In the rows, 128 means zero.
Families of rows that turns and mirrors carry onto each other, the same ones carrying the whole set onto itself: the rest of each named row's family, in list order:
4 families of 4 rows:
K: [ 82 170 134  88 143 162 125 132 123 129]
D: [140 149 133 144 124 125 104 150 150 159]
W: [ 82 135  98 119 134 145  99 141 134  77]
Y: [113 184 114 109 122 135 146 115 134 137]
R: [126 140 136 139 112 112 148 147 153 147]
H: [105 112 125 160 126 130 109 166 150 108]
X: [ 98 143 107  92 116 150 126 113 140  84]
C: [114 173 118 109 145 163 113 117 132 152]
U: [107 159 125 161 142 131 134 154 137 154]
T: [ 82 131 127  84 124 129  98 157 138  88]
J: [ 90 128 105  80 144 152  97 127 138 107]
P: [116 104 121 116 123 115  88 161 157 114]
S: [120 172 157 139 122 150 123 149 136 153]
G: [ 84 181  97 119 150 145 125 130 122 125]
Z: [119 133 149 135 104 118  96 174 151 113]
Q: [110 100 130 121 106 126 127 144 158  96]

The rest of the family of R: Y, X, Q
The rest of the family of D: C, J, P
The rest of the family of H: W, U, G

Families of rows that turns and mirrors carry onto each other, the same ones carrying the whole set onto itself: the rest of each named row's family, in list order:
5 families of 6 rows:
Nog: [148 125 147 107 154  96 166 133 111 104 145 131 125 120 124]
Siz: [136 137 157  96 165 104 157 127 125 119 139 113 126 118 154]
Zasu: [153 108 134 100 131 129 131 147 193 133  92 142 117 105  97]
ganeg: [128 142 163  91 146 145 154 122 140 106 115 146 155 122 130]
Vuri: [159 102 139 160 109 103 118 123 156 122 159 142 142 128 110]
Rava: [160  99 136 155 112 103 106 128 185 139 147 130 128 120 117]
Pibop: [ 99 127 135 126 136 146 130 143 133 141 161 143 155 153 143]
dinif: [120 100 109 134 123 131 111 165 179 166 140 142 122 140 114]
Vuzud: [127  96 124 138 155 125 151 167 188 152 117 109 127  87 101]
Likat: [138 127 159 138 130 118 106 111 177 146 152 111 143 125 164]
vit: [143 124 150 103 134 134 159 132 136  97 116 160 149 121  96]
gedis: [ 99 127 152 122 173 140 163 145 158 144 130 100 152  98 144]
dozit: [155 108 135 107 125 125 148 144 162 110 105 159 130 114  80]
kupum: [110 114 139 125 167 135 149 157 187 160 118  96 133  89 132]
femif: [138 132 152  92 165 103 142 133 157 143 125  99 108 109 161]
zabur: [108 116 120 123 133 140 107 156 183 173 139 128 127 140 142]
lapam: [111 113 123 136 125 135 133 151 131 133 162 157 151 154 114]
neluz: [125 142 164  83 150 146 140 124 169 128 103 128 140 114 146]
gogev: [147 116 153 153 118 112 126 112 140 114 167 138 156 134 129]
Nepot: [123  98 110 139 118 129 124 164 153 144 151 156 136 148 100]
vizip: [120 106 136 143 153 126 178 156 131 115 141 131 155 104  91]
fugab: [137 127 148  86 144 139 129 135 197 143  90 126 122 107 129]
kogum: [ 96 129 134 118 141 147 116 145 162 161 149 128 143 147 158]
Rez: [148 112 146 144 121 112  99 121 195 152 143 113 130 119 144]
fozas: [106 125 151 131 166 138 176 145 130 121 142 117 163 106 124]
Mepa: [153 114 134  99 154  94 135 146 175 149 116 105  93 102 136]
bol: [135 128 164 143 127 119 120 106 150 125 163 122 156 132 156]
masuv: [163 106 130 115 143  87 160 147 131 111 135 137 111 115  99]
dapu: [165 102 125 111 144  86 144 153 162 133 122 123  94 105 105]
Lil: [131  93 123 146 148 121 166 167 160 131 127 128 139  96  80]

The rest of the family of dinif: Pibop, zabur, lapam, Nepot, kogum
The rest of the family of Lil: Vuzud, gedis, kupum, vizip, fozas
The rest of the family of gogev: Vuri, Rava, Likat, Rez, bol
The rest of the family of femif: Nog, Siz, Mepa, masuv, dapu

Families of rows that turns and mirrors carry onto each other, the same ones carrying the whole set onto itself: the rest of each named row's family, in list order:
4 families of 8 rows:
Pep: [109 140 108 121  94 171 131 103  95]
faka: [160 158 119 148 113 176 156 106  80]
vem: [106 120 114 113 108 170 123 112 104]
rimu: [ 91 156 102 100 140 163 144 108  83]
monez: [142 153 102 154 108 165 148 110  69]
murif: [116 124  85 151 154 150 125 143  99]
pav: [155 143 123 153 126 163 115 131 138]
gepo: [149 182 145 102 121 172 146 110 102]
rero: [111 127 128 129 102 178 128 125 123]
Zuz: [ 92 143 112 114 125 179 150 108  80]
Bani: [173 156 126 145 163 158 125 137 116]
rosol: [114 127  97 133 168 136 135 139 113]
leze: [151 181 131 119 104 185 136 115  90]
bifop: [174 149 128 153 135 160 127 145 119]
ruki: [141 169 149  98 132 186 136 118 118]
rar: [ 99 127  89 114 155 144 134 136 113]
Pul: [134 186 111 116 172 159 152 114  77]
bip: [146 141  79 157 121 165 150 121  81]
nusab: [124 152 127  99 167 157 123 143 132]
Kov: [152 180 101 124 172 144 144 128  78]
las: [143 135 106 163 120 158 123 143 129]
nibiz: [160 187 114 139 165 150 148 142  99]
fola: [119 166 148  96 151 155 121 132 121]
desif: [165 184 133 134 109 165 137 124  92]
Bigel: [105 141 119 111 175 161 118 140 117]
Rodo: [154 172 114 127 170 140 138 156 109]
Tuse: [129 113 128 143 117 178 122 132 119]
lamuk: [125 155 147 101 129 156 124 130 137]
kabo: [121 177 115  86 143 151 148 117  76]
vepa: [125 130  90 161 157 150 138 128  79]
danu: [140 157  75 147 134 154 146 128  68]
Lokid: [111 165 104 100 146 157 156 123  64]

The rest of the family of rimu: monez, murif, gepo, rero, bifop, nusab, Kov
The rest of the family of rar: Pep, las, desif, Rodo, lamuk, kabo, danu

Families of rows that turns and mirrors carry onto each other, the same ones carrying the whole set onto itself: the rest of each named row's family, in list order:
5 families of 6 rows:
peg: [135 122 122 127 135 131  95 140 126 123 149 185]
meba: [141 131 128 131 134 121 114 142 121 119 153 182]
kosu: [119 113 160 160 151 139 106  97 157 132 126 167]
Marob: [150 137 120 133 159 132 111 103 123 101 112  94]
lobu: [131 139 116 148 137 126 100 132 136 118 145 184]
Kide: [148 110 131 134 145 192 127 100 109  85 147 131]
dakuv: [140 139 125 141 149 141 117 100 125  97 106  88]
Zoguk: [125 111 158 169 140 147 113 111 160 143 138 167]
Nubol: [131 103 168 145 128 193 138 136 151 127 126 140]
mano: [132 129 121 147 134 123  96 142 133 135 146 180]
lozof: [143 101 157 148 132 201 139 128 156 118 141 139]
roso: [122 122 160 171 140 145 120 113 170 135 127 163]
von: [152 115 124 139 148 187 122  95 125  86 147 113]
Gotik: [144 144 113 136 146 145 112 118 138 102 110  84]
sebo: [114 125 160 166 140 131 113 103 155 130 120 164]
zoso: [142 150 124 121 142 130 124 171 127 125 114 122]
mukal: [159 106 128 125 157 190 125 111 112  91 147 123]
gep: [126  99 172 132 127 188 131 125 161 129 132 131]
vere: [151 108 125 136 153 194 120 102 121 100 144 103]
pira: [142 146 105 121 128 139 106 171 135 117 123 131]
Lig: [139  94 160 153 139 198 128 117 153 130 141 132]
Kagez: [147 135 122 117 131 126 109 169 138 130 109 121]
Lud: [149 138 107 135 155 145 108 119 122 108 118  84]
posu: [122 117 166 155 135 127 117  96 156 130 136 162]
fovak: [132 148 121 133 168 145 114 108 121  98 111  96]
Zodeb: [140 140 120 117 123 139 116 170 128 121 111 118]
furen: [130 132 117 132 129 129  99 137 116 110 145 182]
Kelom: [136 113 131 118 152 198 119 105 116  91 148 123]
sadu: [144 144 105 127 136 126 101 165 128 131 123 124]
sulo: [138  98 169 142 145 193 135 131 157 130 122 132]

The rest of the family of Lud: Zoguk, mano, vere, Lig, sadu
The rest of the family of Kide: dakuv, Nubol, sebo, Zodeb, furen
The rest of the family of Kelom: meba, zoso, gep, posu, fovak
The rest of the family of mukal: peg, kosu, Marob, Kagez, sulo

